In the data rows, 128 means zero.
Here are some points:
[128 156  97 130 125 110 116 113]
[135 111 144 117 134 125 139 152]
[119 123 158 119 124 132 140 145]
[128 135 115 126 123 125 127 118]
[132 115 140 139 127 143 116 112]
[ 90  90 159  91 179 141 189 195]
[163 148 108 146  83 130 102  83]
[107  84 183 101 158 144 163 170]
[124 172  49  90 163  94 125 162]
[156 137 139 163  86 131 107  95]
[133 109 155 158  95 147 125 110]
[126 145  91 125 151 116 116 136]
[114 111 164 129 121 141 152 140]
[147 126 161 148 105 145 116 105]
[ 86 132 103  69 210 113 177 203]
Then 12 other points, each followed by its number:
[125 122 138 126 141 125 145 137] 0
[ 99  95 169 118 152 133 139 158] 1
[110 121 131 115 156 132 132 147] 2
[128 127 118 125 132 132 140 125] 3
[161 148 119 160  87 134  85  75] 4
[139 154  98 122 141 114 124 133] 5
[105 133 107 109 142 129 137 147] 6
[112 123 125 123 144 135 126 131] 7
[123 178  35 118 161  80 107 130] 8
[139 130 116 127 125 122 104 118] 9
[132 167  55 107 147 100 128 135] 10
[120 144 101 114 167 111 144 157] 11
Which three of these numbered points are nearest to each point below, ignoring the 2 directions in which the first points spread most? Their numbers follow each, nearest first.
[150 103 198 166  78 154 118  95] > 5 0 4
[141 136 120 133 116 129 112 118] > 4 5 9
[ 85 123 108  93 194 123 155 181] > 7 2 8
[178 156 113 179  38 121  80  45] > 10 0 3
[113 125 128 130 139 130 131 131] > 7 2 8
[103 106 132  99 172 133 173 156] > 3 10 0
[ 86 101 142 107 182 137 152 175] > 7 2 1
[ 90 112 127 102 163 124 155 170] > 6 7 8
[ 97  74 196 121 148 146 171 170] > 8 0 11
[122 104 155  99 142 134 162 149] > 10 3 0
[152 170  84 138  85 115  82  80] > 6 4 10
[144 110 173 166  89 152 104  85] > 2 4 7
[129 142 113 118 149 120 133 141] > 5 11 0
[142 112 142 136 121 130 106 115] > 9 4 2
[145 143 137 137  92 126 112 120] > 5 10 4
[113 140  65  79 194  98 127 174] > 9 4 2
[106 113 129 117 163 128 146 146] > 7 8 2
[144 114 137 134 115 131 105 113] > 9 4 2
[125 124 111 103 149 120 115 143] > 9 4 2
[152 159  64 110 133 104  90 116] > 9 4 2
[140 110 174 165 111 140 139 114] > 11 0 5
[116 112 150 137 127 134 140 137] > 8 0 11
[129  59 234 131 112 170 140 135] > 9 4 2
[102 128 112 100 161 125 153 164] > 6 3 10
[111 126 136 124 153 129 149 162] > 11 5 0
